The rows of T fall into several groups, which share some directions, and each row is roughly a mix of its group's hidden directions.
T, 147 rows:
21	38	19	6	34	14	18	-17	19	-8
-20	10	9	10	4	7	49	-12	17	-33
-6	2	-7	24	-5	14	-5	37	7	-49
10	23	-26	-13	4	-21	-6	-17	-45	22
16	-10	-16	3	-32	-45	-12	-24	-9	-15
22	14	31	37	-8	-4	-8	8	37	9
-5	8	2	-2	32	18	-45	-29	-3	20
-6	-4	26	-20	-5	49	18	-3	29	3
-3	24	11	19	1	27	-3	-51	14	8
53	-16	31	4	3	5	-14	15	8	9
35	21	27	6	20	-9	-26	30	-14	-7
-10	-46	-20	22	-20	7	-3	-4	34	2
13	-32	-1	6	6	-6	3	43	-40	-3
14	29	-1	0	17	10	-42	-4	-20	-34
-9	-3	32	29	-25	10	27	-7	23	-27
-20	26	0	48	-19	-13	2	27	-10	0
12	36	6	-14	21	-7	-19	-23	-26	32
-12	-31	19	10	-36	3	-5	5	-24	34
1	-8	0	-37	-15	5	-10	-36	-18	-36
-5	-5	22	-31	37	16	15	8	32	16
16	8	-20	-19	10	-9	-5	-26	-44	27
-20	-3	-25	-4	-20	-20	2	13	-23	46
-9	10	-35	-21	-16	22	-18	-3	-25	34
-23	34	-31	-4	0	-32	-28	6	12	-1
-27	4	-3	37	4	-12	-10	22	-34	24
9	-20	12	-2	-24	-42	-24	-22	-25	10
23	-12	-38	-40	24	5	-18	-4	-5	3
-22	-8	15	11	27	-28	13	3	-46	-7
22	13	35	9	-8	-20	-18	38	-15	-15
-28	4	27	4	20	16	39	-1	-31	0
22	12	-8	-14	-18	-3	-13	13	-56	-6
9	-11	4	50	12	35	14	-5	17	-11
6	-3	-36	4	26	-22	16	19	23	-33
7	-4	1	4	-32	-3	50	-21	22	-15
-38	-15	16	-22	-13	12	18	24	-1	-33
5	-23	39	-27	-1	-3	30	-21	-7	21
-20	-32	-2	3	4	17	16	-3	23	-46
21	1	-15	-36	19	-33	-28	-8	-2	20
-19	-1	1	28	1	21	7	4	-36	42
-12	-24	-15	-34	5	-11	-30	-5	-36	13
27	18	6	30	4	-2	-10	21	43	16
31	14	1	-11	-37	-30	-23	-26	2	0
11	4	23	-24	-55	2	-6	-9	19	6
-20	-11	30	24	0	-15	48	-1	-15	2
45	18	19	6	-10	10	-15	-18	-23	27
-18	-7	-9	50	5	10	4	26	-28	-10
1	-47	13	-9	24	-7	14	-1	21	31
7	-15	-31	-40	11	16	-2	2	30	-24
7	7	-4	23	1	-31	7	53	-14	3
5	28	-28	34	-6	-5	-34	20	0	19
8	-17	-10	-23	26	39	-7	-28	-14	-23
-14	-8	-42	14	37	7	19	-5	3	25
-6	22	-5	12	-29	-7	-27	47	-11	1
-37	3	17	-8	-4	-19	-3	47	-2	-19
-35	-34	20	-33	3	-4	2	27	-6	-8
18	-29	18	2	3	-15	45	29	1	-10
-2	16	-30	-28	-6	9	32	-23	-32	9
-1	10	14	38	-13	19	18	20	34	23
-7	4	-1	7	51	-10	-22	25	-7	-27
-9	8	31	1	15	16	21	-37	32	15
32	3	12	-1	21	1	-6	14	53	-2
-3	-43	-14	-15	-3	-17	-9	18	34	-25
39	1	40	-25	6	-9	-17	-1	-6	-22
47	23	22	-22	3	-23	-4	-9	7	16
2	-6	9	-34	-21	32	-27	-2	-10	-33
12	3	-30	25	33	-28	7	19	-9	25
13	-23	-5	-3	-12	20	9	-33	48	0
29	5	-27	-11	-24	-43	-21	3	-7	9
11	28	12	33	-5	25	-3	13	-12	-40
3	-21	-35	-46	12	14	-13	10	17	7
4	-23	19	-16	33	22	3	26	-19	-30
15	11	-5	12	2	-2	-49	16	-18	35
21	2	-15	24	20	-43	9	15	21	-21
8	-6	-10	43	-5	-41	12	9	-27	-3
-33	4	-22	15	16	-34	8	31	-7	20
-36	-14	-19	-28	3	25	-8	-3	-30	-21
-29	26	29	28	-6	8	26	20	11	-16
-23	-14	30	-3	15	25	12	40	-6	-21
2	-31	-16	1	-13	12	-49	13	-10	21
14	23	6	-26	32	23	-18	-1	28	24
-3	7	-1	6	-32	31	20	-5	-19	-44
-27	-29	-4	-7	-36	14	11	-10	-15	-34
-17	13	26	48	17	3	27	-7	7	12
23	21	-1	-33	-12	-12	-22	-21	29	23
20	37	-2	37	33	3	10	-14	9	6
9	5	26	35	30	8	9	-6	37	15
-5	-45	9	4	16	16	28	15	-29	-13
21	15	32	27	5	28	-11	-15	26	22
0	20	51	24	28	14	3	9	4	-6
-1	17	3	17	-24	-31	-29	32	-21	16
8	-3	22	-20	26	0	-51	4	-14	16
-29	-26	22	-15	11	15	27	34	7	-12
9	-46	-2	-13	-17	9	20	17	-29	-21
43	33	20	9	-23	23	-4	-15	0	-1
0	-34	-10	-10	-31	-6	30	-7	35	-10
9	-30	-43	-23	0	-6	-15	-15	-27	6
-8	2	-6	-27	1	47	-12	-35	13	-5
-16	-21	-29	8	48	-21	-4	3	-11	15
6	-4	0	11	-56	-9	-23	13	-19	15
-34	-33	1	-5	6	24	29	22	20	-9
2	-25	-3	7	14	8	0	30	-51	-17
-17	-2	-33	34	-21	-18	18	17	-11	25
-20	-9	-5	46	-2	26	-16	26	11	-18
4	41	-4	-3	-12	-22	-18	-13	40	16
-26	-21	25	-38	-1	-2	-2	29	-25	-9
-6	10	-4	-18	-19	43	-24	-36	4	-14
7	-17	4	-29	18	20	-8	-29	-43	9
29	-41	-32	-7	8	14	-15	-25	1	4
-3	6	13	9	-15	19	32	-15	32	-40
-3	-2	-19	-28	-16	-27	-22	-12	42	13
-6	-6	-16	-4	23	-7	-30	15	-48	17
-14	-17	-20	7	56	-15	6	-8	-2	17
-20	-15	37	13	-11	-13	-2	15	36	26
27	19	32	4	38	-6	-25	11	9	16
-7	-4	17	-23	-23	-34	18	12	34	21
7	23	-23	-20	52	5	-2	14	-16	7
-19	-15	-4	-37	-39	-17	5	23	20	4
-23	22	29	34	12	2	12	33	-16	-6
9	-8	24	10	31	19	6	-6	-43	24
-28	5	-30	4	20	-27	-13	30	-25	-13
-20	-11	35	-22	-12	6	-1	37	10	-27
19	-5	10	-9	-47	19	9	-22	32	1
18	33	28	5	-22	-11	-32	29	0	0
-10	20	-12	13	-37	-3	16	-15	44	-10
-22	4	-32	-10	-53	-3	-12	-1	7	7
-14	10	34	-3	-19	33	-9	-15	-25	29
-8	5	16	12	3	0	12	1	63	-10
-15	-16	-16	-29	-11	10	6	-21	-2	-49
-17	-11	-33	31	-26	-20	15	16	-6	26
13	-2	-40	-12	21	20	-30	19	-26	-8
11	-5	-8	-22	36	17	-4	12	-36	-31
-19	40	-20	-4	-10	-34	0	-1	31	-7
-10	-22	34	9	20	4	10	-10	-12	46
-21	-9	43	11	1	-9	17	-9	-39	14
21	2	12	4	18	4	-39	24	31	27
-20	-2	5	41	-29	12	3	-10	-28	-27
-23	19	1	-20	45	-21	22	-12	-7	16
2	-12	4	0	-12	-35	-43	-12	-34	6
3	8	-39	4	-21	17	-36	3	-29	-14
-6	0	3	29	-34	12	31	19	-19	30
-8	-28	24	10	0	10	-11	35	35	-23
9	17	-4	-35	3	-29	30	-5	-36	-11
-24	-26	2	-1	-9	7	29	-34	28	23
-18	16	14	50	2	29	6	-19	-12	-9
-26	-34	23	-4	-14	1	28	19	-10	-30
9	26	11	-12	6	-29	48	0	0	-22
10	-25	-19	-21	-20	-1	37	-6	37	1
Which four rows in each list fit none of the groups? Every other row fits one group, some only roughly. Give them in the order they come.
  K_213: -29	-9	-26	37	-9	3	27	-30	-3	4
  K_516: -15	-41	10	15	-24	12	21	-31	13	-12
  K_379: 0	21	-1	-10	49	14	-26	13	-21	16
  K_961: 25	26	-11	-32	1	32	5	-21	16	22
  K_43: 5	2	30	12	41	0	10	-23	30	19
  K_980: -24	-13	-38	-23	4	-9	13	16	18	33
  K_996: 27	17	18	-29	-22	12	-1	10	42	3
  K_580: -1	9	3	31	-45	33	-7	6	13	-18
  K_166: 34	-30	-21	-11	-31	-10	-4	-10	-28	14
  K_576: -17	1	39	21	33	11	5	19	-6	29
  K_150: 17	35	-19	35	4	21	-12	-17	26	7
 -> K_516 K_996 K_166 K_150
  K_859: 35	7	8	31	-2	6	-17	42	-5	-17
  K_807: 6	13	4	5	53	-16	27	12	-8	-21
  K_396: 38	43	10	18	17	-19	-8	-9	9	-11
  K_781: 1	14	-9	-12	-42	9	31	-13	-33	-15
  K_830: 2	-22	-13	21	19	-9	54	2	-13	-5
  K_490: 0	-31	-42	-9	30	-15	18	10	-17	3
  K_910: -16	12	3	-39	6	-26	9	4	10	43
  K_914: -25	22	0	37	19	38	0	19	3	4
  K_569: 4	-21	5	-23	-35	28	1	-15	6	37
  K_881: -25	23	-3	10	29	8	15	42	24	1
  K_39: -21	11	-31	-6	-32	-32	21	15	22	-2
  K_826: 16	8	-11	2	26	1	-41	28	32	-11
  K_918: -4	29	-17	23	-41	-3	-15	-34	1	5
  K_210: -11	6	-24	-10	-10	40	27	-12	11	-34
  K_145: -2	-3	10	-26	-17	-20	6	14	-54	-10
 -> K_830 K_910 K_881 K_145
  K_9: -12	-24	-2	-3	-55	-20	-3	15	12	-15
  K_125: -34	16	-7	-20	14	-26	-28	29	-10	14
  K_24: -7	4	-5	27	-43	-28	12	-33	1	4
  K_899: 12	28	-42	20	2	-3	-29	-11	24	10
  K_929: -17	18	-28	11	-20	-16	-11	40	7	28
  K_590: 25	-36	-11	-1	37	7	-25	1	-19	16
  K_20: -28	-16	27	-7	-14	-4	8	-28	-32	-28
  K_250: 15	22	-13	5	-49	-16	-31	-9	-10	-1
  K_749: 9	-12	15	-6	15	36	-23	-24	-18	-36
  K_85: -19	0	-23	-16	-17	14	-22	-20	-21	-41
  K_109: 14	7	32	23	-11	-30	4	39	13	-16
  K_312: -40	-6	-2	-16	-5	24	8	44	13	4
  K_572: 23	-8	7	31	-20	-4	16	47	-6	13
 -> K_9 K_125 K_899 K_109
  K_593: -8	-3	-36	-8	4	5	-19	29	-45	8
  K_200: 36	17	-16	-19	4	1	37	-8	28	17
  K_630: 2	38	14	10	-1	-11	-6	5	34	39
  K_217: -4	0	-40	-17	-10	5	-29	-9	41	-4
  K_734: 15	1	-1	-2	-32	5	-27	-35	-27	-27
  K_600: -37	-1	8	11	-45	21	3	0	-7	-24
  K_355: -9	13	4	-12	-2	57	-29	-2	-6	-15
  K_159: 20	-5	-33	3	-4	-7	8	18	4	-52
  K_496: 12	-31	-13	-9	-14	-7	8	14	53	2
  K_62: 3	-15	-14	11	37	-40	15	-25	-1	18
 -> K_593 K_217 K_159 K_62
  K_104: -17	-12	38	1	-9	13	24	-39	9	-19
  K_170: 34	-6	19	16	0	-6	-28	8	-44	8
  K_743: -22	-12	17	-20	-45	4	13	-26	19	-11
  K_588: -15	17	3	33	21	3	-31	9	39	-6
  K_158: -44	17	-14	37	-1	20	-6	2	0	-21
  K_512: -22	-19	-39	-17	11	9	2	-40	-15	-6
  K_82: 21	-3	26	-17	-52	-4	-3	-12	-13	-17
  K_231: 17	-17	5	41	10	27	2	-11	-28	26
  K_574: 11	-3	-36	-20	12	16	10	-22	-37	22
  K_286: 10	27	-7	-8	2	-19	-56	-3	14	6
  K_874: -15	15	-11	-17	-45	-27	-20	23	-1	-14
  K_293: -38	-31	-31	17	25	-17	6	4	9	-1
 -> K_170 K_512 K_82 K_574
  K_375: 0	12	19	7	-18	10	19	-29	30	41
  K_203: -1	-29	5	11	35	-15	-9	3	32	33
  K_904: -25	-16	-19	-19	-41	-21	16	-10	19	17
  K_437: 18	-13	23	-33	-8	-31	-1	39	9	-1
  K_180: 2	31	10	8	24	-16	38	3	-31	15
  K_330: -4	33	4	-11	42	-3	14	12	-23	-29
  K_275: 59	14	9	12	22	-11	-4	11	-4	8
  K_255: 6	0	0	-23	-17	-48	22	-20	1	-26
  K_863: 34	29	37	5	6	13	12	-11	-1	-29
  K_997: 27	17	23	-38	-13	-27	-17	-1	21	10
  K_459: 41	-1	4	8	-31	-7	-18	23	-13	31
  K_679: 0	-19	7	3	-13	-3	-7	-7	34	53
  K_435: 20	32	-29	18	8	24	-12	-17	31	10
  K_336: -7	-37	-38	26	16	-20	-10	0	7	20
  K_154: 19	-14	-18	-6	-9	1	-3	-48	-38	4
 -> K_275 K_255 K_435 K_154
  K_208: -24	36	13	5	23	26	24	27	6	-11
  K_342: -5	41	-36	0	12	22	-11	7	3	-29
  K_112: -23	16	-19	-2	-24	-30	41	13	11	-10
  K_842: -30	-4	-15	-5	-4	-11	6	51	-17	-20
  K_146: -34	26	16	-29	22	-6	8	-16	27	16
  K_987: 22	-18	-6	12	13	26	-16	10	38	-33
  K_329: -10	7	-5	16	-5	-6	-5	12	45	-45
  K_975: 12	25	9	43	29	0	-4	20	23	-13
  K_218: -13	20	-14	4	-37	33	-5	-17	-22	-24
  K_936: 39	-5	-4	16	-40	1	-13	-32	8	-4
  K_288: 8	-25	21	-13	-20	-33	27	-32	5	-14
  K_420: 13	-17	-4	-29	-40	-36	-6	5	-8	-20
  K_151: 11	29	-26	-26	-8	-43	-22	2	1	-2
  K_337: -36	-20	-33	-19	-23	-9	-29	-5	5	11
 -> K_208 K_842 K_146 K_936
  K_649: -19	3	-7	-27	28	-19	5	-36	32	-8
  K_546: -19	-17	10	14	17	-4	38	-22	-33	19
  K_864: 18	33	7	-4	9	-14	9	6	1	-53
  K_398: -25	15	11	-22	18	45	16	-3	-25	-6
  K_727: -19	19	0	42	-6	33	-5	-9	22	22
  K_470: -7	-10	19	-6	-26	33	-20	13	33	27
  K_760: -3	8	-32	-9	1	-18	-25	39	31	-10
  K_321: 8	-35	38	-35	12	7	-4	-10	19	9
  K_395: -13	-16	20	2	2	26	-13	-16	-52	9
  K_746: 18	10	20	-19	-8	-53	-17	5	-4	16
  K_589: 15	-49	0	-17	-21	10	16	3	20	-24
  K_655: 8	-15	1	7	35	-29	-10	38	15	-23
 -> K_546 K_760 K_395 K_746
  K_247: -8	22	-5	-12	-9	-40	-39	3	-19	19
  K_199: 8	4	4	-10	-29	-19	-26	48	-15	-12
  K_926: -26	-33	-15	16	34	26	19	0	13	10
  K_327: 15	-39	-26	-17	12	29	-13	27	-4	-8
  K_161: -28	10	-30	22	1	31	-14	32	-16	3
  K_333: 9	-14	-19	-26	-20	-12	-9	-7	-5	52
  K_419: 4	5	-20	-28	52	15	-7	17	8	-11
  K_409: -21	2	26	-14	-10	-3	32	20	29	-32
  K_89: -2	-39	-4	11	-32	-33	11	-9	19	-20
  K_848: 3	-2	-32	-11	-47	6	8	-17	-29	-11
 -> K_247 K_926 K_327 K_409
  K_561: 40	12	6	-31	-33	-8	13	-18	-5	16
  K_148: -34	-2	-24	-15	-13	-9	-1	-18	35	31
  K_237: 7	-1	-53	17	0	17	-5	22	-17	-21
  K_462: 8	-23	-14	-12	-20	-5	-27	-39	-22	24
  K_799: 18	6	13	32	13	-10	30	-9	37	24
  K_461: 26	-18	14	-9	3	0	14	0	-50	27
  K_305: 19	7	-37	-35	-23	21	-6	-11	-21	-9
  K_410: 15	16	2	-1	-23	28	-15	-8	-45	23
  K_844: 10	17	-30	-1	33	5	-30	31	-4	22
  K_741: -23	-10	-59	-15	-6	8	-4	13	-10	2
 -> K_237 K_462 K_799 K_305
  K_966: -13	19	-18	-39	-1	5	-3	-44	0	-19
  K_268: -3	13	30	-14	29	-16	-19	22	-11	-37
  K_525: 4	-23	7	-53	-14	-1	-7	25	4	-20
  K_578: 10	20	-15	17	-17	22	10	-28	-23	-39
  K_143: 9	-13	-26	-7	19	31	6	-3	3	-49
  K_454: 1	-12	-41	2	15	24	-3	-43	-13	-4
  K_706: -33	-20	-14	-30	-11	7	24	-3	30	22
  K_61: 3	35	-7	23	30	11	-8	20	-13	35
  K_550: -4	-10	30	-15	-27	27	-6	-17	-34	-23
  K_282: 23	-8	-3	-8	10	-12	22	16	34	44
  K_609: 0	0	2	-1	15	14	13	49	41	-7
 -> K_268 K_578 K_550 K_609
  K_487: 18	17	-5	22	-37	-23	10	38	11	8
  K_167: 7	-48	-34	-6	3	-20	-4	-9	-19	-15
  K_45: 24	33	15	-3	-1	31	-23	3	20	30
  K_983: -27	19	33	12	6	-34	3	25	5	21
  K_206: 19	26	-22	7	19	20	-11	28	33	19
  K_498: -25	-33	-38	18	19	17	0	10	-7	19
  K_927: 18	5	-15	-24	7	36	-38	-3	-19	-19
  K_377: -25	5	-2	16	46	24	-13	12	-13	24
  K_816: 12	12	-5	9	51	38	-14	0	-11	-1
  K_801: 8	1	5	43	-37	-18	16	22	-17	5
 -> K_167 K_498 K_377 K_801
  K_748: -25	19	25	5	-3	-17	29	7	-43	-7
  K_457: 32	-33	8	0	-27	-22	24	7	13	-23
  K_188: 12	12	-23	17	31	-6	-13	42	-11	23
  K_754: 35	8	32	-1	-7	0	28	-9	10	37
  K_373: -25	5	13	1	19	-3	27	32	31	29
  K_481: 35	11	1	6	-50	-12	5	12	7	19
  K_913: 17	9	-7	-49	-9	-10	-1	-19	-26	-26
  K_528: -25	-3	-24	37	7	24	16	-34	-4	8
  K_319: 0	-11	4	-22	14	0	-8	-39	32	36
  K_96: 1	-10	19	-44	-1	15	-16	40	4	-15
  K_698: -3	-21	5	-24	15	31	-8	-49	0	-7
  K_723: 24	40	-17	33	-2	18	7	-12	6	-25
  K_55: -11	-13	2	-1	-41	-15	-17	-45	11	12
  K_631: -20	-6	8	-4	-36	-35	18	-17	10	-31
 -> K_748 K_457 K_55 K_631
  K_33: 4	-5	31	-13	-32	-3	1	-21	-1	46
  K_735: 1	11	15	-19	28	2	5	-43	36	-8
  K_709: 16	17	24	51	0	-19	10	-1	22	-7
  K_340: -7	38	9	-7	-17	-16	29	-28	30	3
  K_380: 17	6	-11	47	20	22	-27	-21	-2	0
  K_264: 8	-9	-2	22	-12	3	-27	44	-31	-18
  K_486: -8	-40	12	-16	-23	-36	-3	24	17	0
  K_937: -3	24	-3	7	-20	-41	34	26	11	-4
  K_720: -11	-19	-26	16	20	-32	12	11	10	39
  K_647: 23	-3	2	-15	-52	14	16	-1	-8	-26
  K_547: -15	-18	-16	-17	16	28	-7	-26	40	15
  K_621: 19	16	44	29	1	11	-14	-20	-12	-20
  K_234: -40	21	-33	29	-1	5	-13	11	-20	-3
  K_554: -18	-31	-30	20	-2	5	11	4	-34	-28
  K_995: -14	12	7	32	15	35	1	1	-42	0
 -> K_380 K_486 K_720 K_547
  K_372: -17	-43	3	-26	-21	-18	-5	-17	-14	-24
  K_141: 5	8	6	-16	59	9	-15	21	2	5
  K_759: 18	26	-11	-17	-38	18	-29	3	26	-2
  K_837: -18	-13	9	0	51	36	-7	2	-1	13
  K_315: 11	40	-7	2	-48	-9	-2	15	-17	2
  K_737: 8	16	16	22	-12	-23	34	22	32	17
  K_949: -12	2	-10	22	-12	25	10	-35	-40	-15
  K_895: -4	28	21	36	13	-35	18	-13	-9	17
  K_689: -11	9	-21	-13	8	10	-50	-3	-28	-20
  K_302: 34	-6	-36	-8	29	-27	-4	-15	-6	18
  K_537: -21	-7	-26	-24	25	4	17	13	29	31
 -> K_759 K_837 K_949 K_895
  K_694: 9	6	-36	39	1	-12	-16	-1	37	-2
  K_583: -5	45	-23	0	15	-18	15	-6	35	10
  K_142: 4	-2	-1	-22	56	-10	-8	0	30	-3
  K_813: -2	1	15	-23	28	-11	-37	25	-27	-17
  K_661: -20	-14	-1	-27	-20	31	-28	13	-31	-10
  K_388: -7	-5	-46	-12	-22	1	-24	35	-8	-1
  K_422: 12	9	21	42	33	-20	21	-5	-5	16
  K_284: 2	-3	13	-11	-38	-28	15	28	29	-17
  K_608: -15	23	-25	-21	33	34	-2	11	-20	-8
  K_710: 18	-6	5	21	6	8	2	-52	-17	-27
  K_233: 26	11	-4	11	36	-4	-18	40	-22	10
  K_805: 24	-2	1	-19	-20	6	-21	-9	-27	46
 -> K_583 K_813 K_661 K_284
  K_896: 10	2	1	19	5	-13	20	-60	1	4
  K_731: 11	23	-32	7	32	-10	-16	10	-2	-39
  K_279: 8	15	-28	-16	12	10	-43	-1	9	-34
  K_155: 9	-8	45	27	-12	-14	18	0	-31	15
  K_538: 2	-3	33	-17	-1	16	25	14	48	-2
  K_271: 15	-53	14	-18	4	20	2	-3	-9	-25
  K_374: 29	3	-30	-9	-29	-18	15	-16	32	-15
  K_518: 29	4	25	14	6	44	-18	-12	-18	16
  K_190: 5	-29	-11	-11	-51	13	4	3	-29	0
  K_684: -31	12	25	-19	19	-10	20	31	12	-25
  K_393: 21	4	-38	22	14	-5	-6	34	15	-26
  K_298: -9	8	18	-19	32	-18	-4	27	-41	11
  K_818: -6	-7	12	31	-20	-1	44	-11	-25	-21
 -> K_155 K_538 K_393 K_818
  K_489: -12	-2	-27	-42	12	-6	-16	-28	-6	-27
  K_853: -30	3	-47	-27	10	13	-7	-21	5	-7
  K_659: 10	-3	12	16	0	24	38	3	-45	11
  K_178: 10	-21	-34	2	2	10	-7	-23	-34	-34
  K_207: 6	3	-1	15	-39	-10	-12	-42	30	-4
  K_599: 16	25	1	20	-4	-32	6	23	6	43
  K_794: -29	-42	12	3	-38	-7	10	-4	-2	16
  K_258: -34	3	21	-45	5	7	-12	6	-26	-12
  K_897: -4	17	50	11	29	21	8	5	14	13
  K_67: -12	-36	35	-39	-8	12	7	-8	3	15
  K_900: -4	8	34	-15	7	16	-8	-28	46	1
  K_581: -1	-9	-5	17	-56	32	-2	10	-10	-1
 -> K_853 K_207 K_258 K_900
